Each row has a name. Each question is about the rows just above it.

Koder: [-1.02  1.64  0.29 -2.03  0.50 -0.39  0.31  2.34  3.78 -1.80  2.42  1.53
  1.19 -3.31  0.01  0.60  0.15  1.97  0.96 -0.82 -1.74  2.61 -0.13  2.56
  5.12 -2.42 -1.55 -3.45 -1.81 -0.63  2.58 -2.33 -0.41  0.14  0.11 -1.19
  1.36 -0.69  0.11 -0.95  0.10  0.22 -1.03 -0.22  0.72 -4.01 -0.43  2.58
 -1.01  0.47 -0.22 -1.74 -0.82 -0.47  1.00 -1.80  2.51  5.00]
til: [-0.01 -0.03  0.00  0.00 -0.01  0.03 -0.03  0.04 -0.02  0.01  0.01 -0.03
 -0.01 -0.02  0.01 -0.01  0.03 -0.05  0.03 -0.01  0.01  0.01  0.00 -0.03
  0.00  0.04 -0.01  0.02 -0.02  0.01  0.01 -0.01  0.00 -0.03 -0.03  0.01
 -0.03  0.00 -0.01  0.03  0.02 -0.03  0.03 -0.03 -2.29  0.03  0.00  0.03
  0.00 -0.03 -0.01  0.03  0.03 -0.03 -0.01 -0.04  0.05  0.02]
lir: [ 1.25 -1.47 -0.64  1.72  2.50 -3.00 -0.57  1.43 -1.99  1.21 -0.24  0.23
 -2.71  2.32  2.32 -1.06 -1.18 -0.82  2.71 -0.49  1.48  0.49  2.08 -1.78
 -4.54  0.97  2.95  0.74  2.73 -1.08 -3.28  1.88 -1.29  3.02  1.80 -0.09
 -0.21  0.50  1.26  0.55 -2.81 -0.28 -1.88 -1.45 -2.06  1.40 -3.06 -2.84
  0.51 -1.17  2.20  0.46  0.19  0.91  0.61  2.50 -1.82 -3.20]
Visin: [ 7.29 -1.71  2.52 -2.63 -1.95 -2.78  0.77  1.36 -4.35 -0.53 -0.07  1.86
  2.20  2.05  1.98 -3.54  1.53 -1.11 -1.19  0.03 -0.24 -2.34  0.02  1.40
 -2.42  1.04 -0.35  4.52 -1.09  2.25  0.54 -0.09  1.55 -5.67 -6.57  6.33
 -2.05  0.08 -2.28 -0.01  2.43  4.86  0.33  2.18 -0.70  3.76  1.43 -7.50
  4.33  5.27 -2.08  8.54  3.05  2.07 -1.12  5.76 -1.44 -4.42]
mupe: [ 7.29 -1.71  2.52 -2.63 -1.95 -2.78  0.77 -2.28 -4.35 -0.53 -0.07  1.86
  1.44  2.05  1.98 -3.54  1.53 -1.11 -1.19  0.03 -0.24 -2.34  0.02  1.40
 -2.42  1.04 -0.35  4.52 -1.09  2.25  0.54 -0.09  1.55 -5.67 -6.57  6.33
 -2.05  0.08 -2.28 -0.01  2.43  4.86  0.33  2.18 -0.70  3.76  1.43 -7.50
  4.33  5.27 -2.08  8.54  3.05  2.07 -1.12  5.76 -0.01 -3.54]
tovar: [-1.02  1.64  0.29 -2.03  0.50 -0.39  0.31  2.34  3.78 -1.80  2.42  1.53
  1.19 -3.31  0.01  0.60  0.15  1.97  0.96 -0.82 -1.74  2.61 -0.13  2.56
  5.12 -2.42 -1.55 -3.45 -1.97 -0.63  2.58 -2.33 -0.41  0.14  0.11 -1.19
  1.36 -0.69  0.11 -0.95  0.10  0.22 -1.03 -0.22  0.72 -4.01 -0.43  2.58
 -1.01  0.47 -0.22 -0.21 -0.28  2.91  2.04  1.15 -0.33 -3.26]
vezip: [ 1.89 -2.60 -0.62  2.60  3.81 -4.87 -0.62 -5.71 -3.89  2.53 -1.26  0.02
 -4.21  3.92  3.55 -2.25 -1.70 -1.92  3.77 -0.43  2.34  0.52  3.42  0.96
 -8.17  1.93  4.33  2.27  4.76 -1.44 -5.60  2.98 -2.91  4.47  2.64  0.05
 -0.26  1.16  1.78  1.53 -4.66 -0.88 -2.09 -1.94 -3.19  2.60 -4.86 -4.76
  0.94 -1.88  3.12  1.25  0.42  2.05  1.27  4.01 -1.80 -6.07]
Lus: [ 7.29 -1.71  2.52 -2.63 -1.95 -2.78  0.77  1.36 -4.35 -0.53 -0.07  1.86
  2.20  2.05  1.98 -3.54  1.53 -1.11 -1.19  0.03 -0.24 -2.34  0.02  1.40
 -2.42  1.04 -0.35  4.52 -1.09  2.25  0.54 -0.09  1.55  1.45  0.96  1.49
 -0.05 -0.38 -0.19  1.21 -1.72  0.14 -0.13 -1.36 -1.51  1.70 -2.07 -3.32
  0.31  0.14  0.44  2.51  0.95  0.19  0.18  2.84 -2.16 -4.70]
The one value in tovar and til:
[0.01]
Whose row is [-0.01 -0.03  0.00  0.00 -0.01  0.03 -0.03  0.04 -0.02  0.01  0.01 -0.03
 -0.01 -0.02  0.01 -0.01  0.03 -0.05  0.03 -0.01  0.01  0.01  0.00 -0.03
  0.00  0.04 -0.01  0.02 -0.02  0.01  0.01 -0.01  0.00 -0.03 -0.03  0.01
 -0.03  0.00 -0.01  0.03  0.02 -0.03  0.03 -0.03 -2.29  0.03  0.00  0.03
  0.00 -0.03 -0.01  0.03  0.03 -0.03 -0.01 -0.04  0.05  0.02]?
til
Shared by til and tovar:
[0.01]
The one value in til and Koder:
[0.01]

lun: [-0.66 -1.00  0.13  1.23  0.30  2.42  1.09  0.01 -1.27  0.20 -5.11  2.17
 -0.20  1.35  0.76  1.18  3.92 -0.18 -0.23 -1.18 -1.06  4.41 -2.53  3.73
 -0.27  4.17 -0.21 -0.65  0.55]
zifab: [ 1.15 -3.72 -4.07 -1.49  0.86  1.42  6.95  0.54  1.38  3.98 -3.15  4.02
 -5.18 -1.34 -4.55  3.03 -1.51  2.79  0.26  0.10  2.36  0.76 -2.57  2.09
  1.18 -0.70  1.22 -1.44  1.23]
giku: [-2.10  1.57 -0.55 -2.03 -2.47 -0.49 -0.62 -0.56  0.86  0.98  1.55  1.91
 -5.81 -2.32 -1.58  4.87 -3.50  0.63 -1.68  0.60  0.49  1.73 -0.76 -1.31
  0.00 -0.49 -1.47 -2.04 -3.23]
badog: [-2.27 -0.21 -2.46 -1.75 -1.20  1.32 -1.10 -0.06  2.21 -3.90  0.97 -3.27
  0.87 -3.34  7.00 -1.26  1.72 -1.53 -1.06 -2.29  0.93  4.17 -0.52  4.64
  3.09 -1.34 -0.98  0.66 -5.66]
bok: [-0.56 -1.33 -0.54  0.12  1.01  0.77  0.58  0.54  0.30  1.06  2.03  1.76
 -8.20 -3.03 -2.74  4.10 -2.21 -1.15 -2.22  1.93 -1.52  2.32 -1.63  0.88
  1.06  0.67  0.30 -1.04  0.69]
kedo: [-4.14 -0.07  3.48  0.88  0.94  5.40  4.63  3.28 -0.26  2.78 -6.93  2.30
  3.61  0.61 -0.40 -0.86  1.68  2.99  0.89 -4.48 -3.56  2.89  0.22 -1.51
 -4.94 -0.33  2.22  0.82 -0.87]
tuvus: [ 1.57 -1.59 -3.08 -0.60  2.86 -4.32 -1.97  0.12 -2.95  2.05  0.88  0.82
  1.05  0.38  5.39  2.83  0.78 -3.00  0.26  3.14  0.03 -1.78  0.24 -1.36
 -0.80  2.82 -0.91 -1.46 -3.12]
Neka: [-0.51  0.47 -0.06  1.15  2.13  3.17 -2.09  0.86 -2.05  2.59 -5.61  1.74
  0.46  3.00  1.22  1.89  1.81  2.32  0.39 -0.31 -1.71  2.47 -3.37  1.61
 -0.62  1.68 -0.93  0.11 -0.18]
nafa: [ 0.37  0.45 -4.19 -2.03 -0.07  0.16  0.07  3.77  0.42 -4.22  1.23 -3.12
  0.98 -3.52  4.81 -0.54 -2.32 -0.18  1.35 -1.46 -1.26  2.22  0.03 -0.45
  2.23  0.16 -0.04  1.43  1.19]
gopa: [ 1.13 -0.99 -0.77  4.21 -0.18  4.64  0.07 -1.44 -1.53  0.15  2.59 -2.33
  2.61 -2.10  0.56  0.18  1.74  0.26  3.89  0.88 -1.15  1.99  3.98  1.19
  2.73 -0.51 -0.98 -1.05  0.50]
pog: [ 0.52  0.82 -3.42  0.81  5.38  1.58 -1.26  1.02 -3.13  3.04  1.60 -0.97
  1.65 -1.30  3.09  3.88 -0.40 -3.33  0.48  5.37 -0.68 -1.71 -1.58  0.53
 -0.42  2.74 -0.93 -4.15 -1.93]
The one value in badog and Neka:
[-0.06]
Which value is in both Neka and lun?
[-0.18]
Shared by zifab and kedo:
[-1.51]
Shared by kedo and zifab:
[-1.51]
Shared by kedo and gopa:
[0.88]

Kuf: [ 1.73 -2.00 -0.35 -0.58  1.66  2.06  1.36  1.04  1.38 -0.94  0.29 -1.94
 -2.27 -0.99 -1.37  1.69  1.40 -2.25 -1.62  2.39  2.32 -1.25]
lazu: [ 1.01  1.91  0.38  1.87  1.95  1.94  0.45  0.10  1.29  2.46  2.27 -2.19
  0.91 -1.75 -2.06  0.06 -1.77  0.88 -0.88 -1.41 -1.36  2.15]
lepe: [-1.13 -2.30  0.37 -2.31 -2.76 -2.86 -0.53  0.41 -1.38 -3.03 -3.64  5.39
 -0.09  3.87  4.51  0.76  3.79  0.06  2.56  2.80  2.40 -2.46]
Tos: [ 1.08 -1.38  0.55  0.20  0.68  0.76 -1.47 -0.11  1.80  1.21  0.11  1.75
  1.14 -1.28 -1.41  2.03  1.03  1.62 -0.88  0.15 -1.84  1.18]
gaz: [-0.18 -0.11 -0.14 -0.18 -0.19 -0.20 -0.07 -0.11 -0.22 -0.23 -0.18 -0.13
 -0.18 -0.02 -0.01 -0.19 -0.11 -0.20 -0.06 -0.09 -0.01 -0.22]
Midem: [-0.50 -3.20  0.87 -1.24 -2.26 -2.40  2.01 -1.19 -1.28  0.34 -4.29  7.45
  2.98  0.29  0.71  2.46  2.83  3.97  0.64 -0.06 -3.91 -1.29]
defas: [ 1.37  2.00 -0.23  1.55  2.60  2.82  2.84  1.04  0.76  0.98  3.96 -4.90
 -1.44 -1.15 -1.62 -0.50 -1.62 -1.85 -1.00  0.16  1.94  0.49]
keduv: [ 0.32 -1.02 -0.02 -1.13 -0.09  0.03  1.83  1.20 -0.40 -2.20  0.30  0.20
 -1.82  2.01  2.13  0.53  2.09 -2.05  0.82  2.84  3.85 -2.17]
Zova: [ 0.34  0.23  0.01  0.30  0.54  0.58  0.36  0.17  0.31  0.30  0.72 -0.72
 -0.16 -0.35 -0.44  0.11 -0.21 -0.18 -0.27  0.03  0.16  0.20]
The one value in keduv and Midem:
[2.01]
Shared by Midem and Kuf:
[0.29]
Which value is in both Tos and Midem?
[-1.28]

gata: [-1.71 -0.40  0.35 -0.84 -0.04  0.51 -0.23  0.11 -1.10  1.15 -0.03  0.84
  2.09  1.05 -0.15  0.19 -1.13 -1.17 -0.66 -0.38  3.35  1.20 -1.96 -3.44
 -1.31 -0.07 -1.80  1.27  0.98  0.30 -1.69 -1.28 -1.74 -1.74  0.74  0.69
 -1.58  1.29]
Zazo: [ 1.60  5.43 -0.01  1.88 -0.46 -4.01  1.71 -4.49 -6.31  3.80  0.39  3.95
 -1.16 -0.95 -4.02  4.76  0.02 -1.20 -3.95  2.04  1.16  4.06  1.74  1.59
 -1.66 -3.62  2.53  2.01  1.89 -0.42  4.37  0.22  7.33  1.95  1.09  2.37
  1.01 -5.83]
Deri: [ 1.60  5.43 -0.01  1.88 -0.46 -4.01  1.71 -4.49 -6.31  3.80  0.39  3.95
 -1.16 -0.95 -4.02  4.76  0.02 -1.20 -0.71  2.04  1.16  4.06  1.74  1.59
 -1.66 -3.62  2.53  2.01  0.56 -0.42  4.37  0.22  7.33  1.95  1.09  2.37
  1.01 -5.83]
mav: [-1.74 -0.32  0.01  0.59 -2.07  1.51  0.75  0.69 -0.86  3.38 -0.64  0.74
 -0.29 -0.18  0.23  0.52 -0.83 -1.51  2.78 -1.67  2.35  0.75 -0.07 -2.42
 -1.66 -0.04 -0.36  3.36 -0.55  0.75 -1.58 -0.60 -0.58  1.01  1.65  0.57
  0.14  0.12]
Muro: [-0.12 -0.24  0.23 -0.11 -0.06  0.39  0.26 -0.15 -0.56  0.16 -0.02  0.47
  0.01 -0.14 -0.30  0.07 -0.07 -0.17 -0.60 -0.08  0.15  0.24 -0.05 -0.07
 -0.84 -0.11 -0.28 -0.15  0.41  0.78 -1.37  0.64  0.50 -0.70  0.27 -0.93
  0.10 -0.22]
bobig: [ 0.56 -1.66  0.71  2.60  0.67  0.52  1.94 -0.32 -0.60 -0.60 -0.03  0.82
  0.41  0.11 -0.61  0.12 -0.81 -0.47 -0.70 -0.54 -1.65  0.91  0.11  0.83
 -0.82  0.94 -1.89  1.29 -0.74  0.25 -0.57  0.14  0.09  0.13  0.16 -0.47
  0.31 -0.13]
mubon: [-0.32 -1.11  1.85  0.49 -0.05  1.53  1.26 -0.26 -0.41 -1.06 -0.04  0.44
  0.31 -0.17 -0.41 -0.30  1.53 -1.13 -1.00  1.64 -0.36 -1.75 -0.10 -0.29
 -0.93  0.31 -0.87  1.12  0.41  1.06 -1.57 -0.18  0.07 -2.12  0.51 -2.53
 -0.20 -0.04]
luzu: [-0.80 -1.46  0.46 -0.11 -0.42  0.57  0.35 -0.30  0.16 -0.82 -0.05  0.86
  0.23  0.53 -0.40 -1.32 -1.33  0.20 -0.78 -0.87 -0.41 -0.38 -0.64 -0.27
  2.22  0.73 -1.18  1.68  0.42 -1.55 -0.68 -0.04 -0.03  0.11  0.51 -1.07
  2.70  0.57]
Bopa: [-0.12 -0.24  0.23  0.11 -0.06  0.39  0.26 -0.15 -0.56  0.16 -0.02  0.47
  0.01 -0.14 -0.30  0.07 -0.07 -0.17 -0.60 -0.08  0.15  0.24 -0.05 -0.07
 -0.12 -0.06 -0.26  0.25  0.30  0.09 -0.48 -0.02  0.14 -0.03  0.10 -0.06
  0.24 -0.12]
Which value is in both Bopa and Deri?
[0.39]
Whose row is [-0.32 -1.11  1.85  0.49 -0.05  1.53  1.26 -0.26 -0.41 -1.06 -0.04  0.44
  0.31 -0.17 -0.41 -0.30  1.53 -1.13 -1.00  1.64 -0.36 -1.75 -0.10 -0.29
 -0.93  0.31 -0.87  1.12  0.41  1.06 -1.57 -0.18  0.07 -2.12  0.51 -2.53
 -0.20 -0.04]?
mubon

sof: [-0.47 -2.80 -0.18 -1.46  1.49 -2.49 -1.34 -2.77 -6.48 -2.19  2.09  0.99
 -2.69 -3.79 -2.19 -1.57  2.51]
Mut: [-0.04 -2.27  0.81 -2.18  2.32 -3.69  0.72 -0.20 -4.56 -4.07 -2.04  4.35
 -1.04  0.00 -6.48  0.70  1.64]
musod: [-0.47 -2.80 -0.18 -1.50  1.49 -2.49 -1.34 -1.58 -6.48 -1.49  0.01  1.38
 -4.24 -0.14 -1.75  2.89  0.80]
bege: [ 0.72 -2.80 -0.18 -1.46  0.01 -2.49 -1.34 -2.77 -6.48 -1.49  0.01  4.33
 -2.97 -0.47 -1.57  1.65  3.64]
riv: [-0.47 -2.80 -0.18 -1.46 -2.18 -2.49 -1.49 -2.77 -6.48 -2.19  2.09  0.99
 -2.69 -3.79 -3.65 -1.04 -1.41]
Shared by sof and Mut:
[-6.48]
Shared by musod and Mut:
[-6.48]
Which value is in both Mut and musod?
[-6.48]
Shared by Mut and sof:
[-6.48]
Whose row is [-0.04 -2.27  0.81 -2.18  2.32 -3.69  0.72 -0.20 -4.56 -4.07 -2.04  4.35
 -1.04  0.00 -6.48  0.70  1.64]?
Mut
Whose row is [ 0.72 -2.80 -0.18 -1.46  0.01 -2.49 -1.34 -2.77 -6.48 -1.49  0.01  4.33
 -2.97 -0.47 -1.57  1.65  3.64]?
bege
[-0.47 -2.80 -0.18 -1.50  1.49 -2.49 -1.34 -1.58 -6.48 -1.49  0.01  1.38
 -4.24 -0.14 -1.75  2.89  0.80] is in which row?
musod

gen: [-0.24 -0.92 -0.50  0.39  1.41  4.35 -1.15]
kanek: [-2.26 -1.61 -2.55  0.31 -1.01  0.22  1.42]
Giki: [ 0.21 -1.37 -1.10  0.30  0.54  0.58  0.40]
bim: [ 0.38 -0.90 -0.55  0.39  1.44  1.94 -0.99]
rez: [-2.15 -1.58 -2.38  0.31  0.39 -0.91  1.34]
tol: [ 0.72 -1.22 -0.80 -0.12  0.22  6.83 -2.48]
The one value in bim and gen:
[0.39]
Shared by gen and rez:
[0.39]
The one value in tol and kanek:
[0.22]

Folud: [ 3.53  4.89  4.96 -0.78 -1.25 -1.95  0.95  4.86  0.31 -1.11  4.47  2.25
  0.77  4.76  1.15  0.84  1.24  4.81 -1.50  2.71  0.11  2.04 -1.61  1.59
  4.86 -2.09  4.55 -0.42  2.04  2.38  0.75  4.27 -0.19 -0.94  3.42]
Dimek: [-5.45  0.83  0.01  0.22 -0.16  0.86 -1.46  3.34 -0.16  0.01 -1.08 -0.18
 -0.47 -0.95  2.56  1.19  0.58  3.00  2.40 -1.19  0.58  2.67  0.48 -1.17
  2.43  1.42 -1.15 -0.94 -1.17  1.27 -0.18  1.23  0.72  1.01  1.62]
mugo: [ 6.34  1.50  0.91  2.01  3.26  0.42 -1.77  0.85 -4.19  1.24  6.57  4.77
  3.70  3.96  1.62  0.69 -1.83  0.34  5.57  3.49  2.66  1.37  3.71 -1.77
  0.34  1.30  4.21 -2.93 -0.75 -0.95 -3.83 -0.87  4.56  1.61  1.31]
biz: [ 4.73 -0.12  0.85  0.01 -0.29 -3.44  2.09 -7.81 -6.88 -0.91  5.41  3.35
  1.82  4.83 -5.20 -2.62 -4.52 -0.88 -0.87  2.95  0.83 -5.45 -0.21 -0.60
 -6.00 -3.38  4.66 -3.66  0.61 -4.77 -6.15 -2.66  1.86 -1.00 -2.08]
vunob: [ 0.29 -4.28 -2.97  1.06  3.49  1.75  3.50  0.00  3.10  2.09  0.15 -0.77
  1.79 -2.02 -3.10 -1.67  0.77 -4.21  2.04  1.70 -1.88 -3.87  1.84  2.32
  0.01  0.49 -0.28  4.33  1.65 -1.17  2.74 -3.21 -2.41 -1.08 -4.25]
Which value is in both mugo and vunob?
[3.49]
Which value is in both Dimek and Folud?
[-0.94]
Shared by mugo and Folud:
[1.24]
[ 3.53  4.89  4.96 -0.78 -1.25 -1.95  0.95  4.86  0.31 -1.11  4.47  2.25
  0.77  4.76  1.15  0.84  1.24  4.81 -1.50  2.71  0.11  2.04 -1.61  1.59
  4.86 -2.09  4.55 -0.42  2.04  2.38  0.75  4.27 -0.19 -0.94  3.42] is in which row?
Folud
The row with [ 0.29 -4.28 -2.97  1.06  3.49  1.75  3.50  0.00  3.10  2.09  0.15 -0.77
  1.79 -2.02 -3.10 -1.67  0.77 -4.21  2.04  1.70 -1.88 -3.87  1.84  2.32
  0.01  0.49 -0.28  4.33  1.65 -1.17  2.74 -3.21 -2.41 -1.08 -4.25] is
vunob
Whose row is [ 4.73 -0.12  0.85  0.01 -0.29 -3.44  2.09 -7.81 -6.88 -0.91  5.41  3.35
  1.82  4.83 -5.20 -2.62 -4.52 -0.88 -0.87  2.95  0.83 -5.45 -0.21 -0.60
 -6.00 -3.38  4.66 -3.66  0.61 -4.77 -6.15 -2.66  1.86 -1.00 -2.08]?
biz
Shared by vunob and mugo:
[3.49]

bamo: [-1.62 -2.80 -2.65 -1.09 -2.65  1.13 -4.62  1.49 -1.80 -4.62 -7.56 -4.13
  0.08  4.02]
mipe: [-1.62 -2.80  2.66 -1.09 -2.65  1.13 -4.62  1.49  1.86 -4.62 -7.56 -4.13
  0.08  4.02]
Nenu: [-1.62 -2.80  2.66 -1.09 -2.65  1.13 -4.62  1.49  1.86 -4.62 -7.56 -4.13
  0.08  1.14]
dako: [-4.13  2.12  2.61 -5.85 -0.66 -1.05 -0.65 -2.01  0.86  1.13  6.26 -1.66
  4.31  0.24]
The row with [-1.62 -2.80  2.66 -1.09 -2.65  1.13 -4.62  1.49  1.86 -4.62 -7.56 -4.13
  0.08  1.14] is
Nenu
Whose row is [-1.62 -2.80 -2.65 -1.09 -2.65  1.13 -4.62  1.49 -1.80 -4.62 -7.56 -4.13
  0.08  4.02]?
bamo
The row with [-1.62 -2.80  2.66 -1.09 -2.65  1.13 -4.62  1.49  1.86 -4.62 -7.56 -4.13
  0.08  4.02] is
mipe

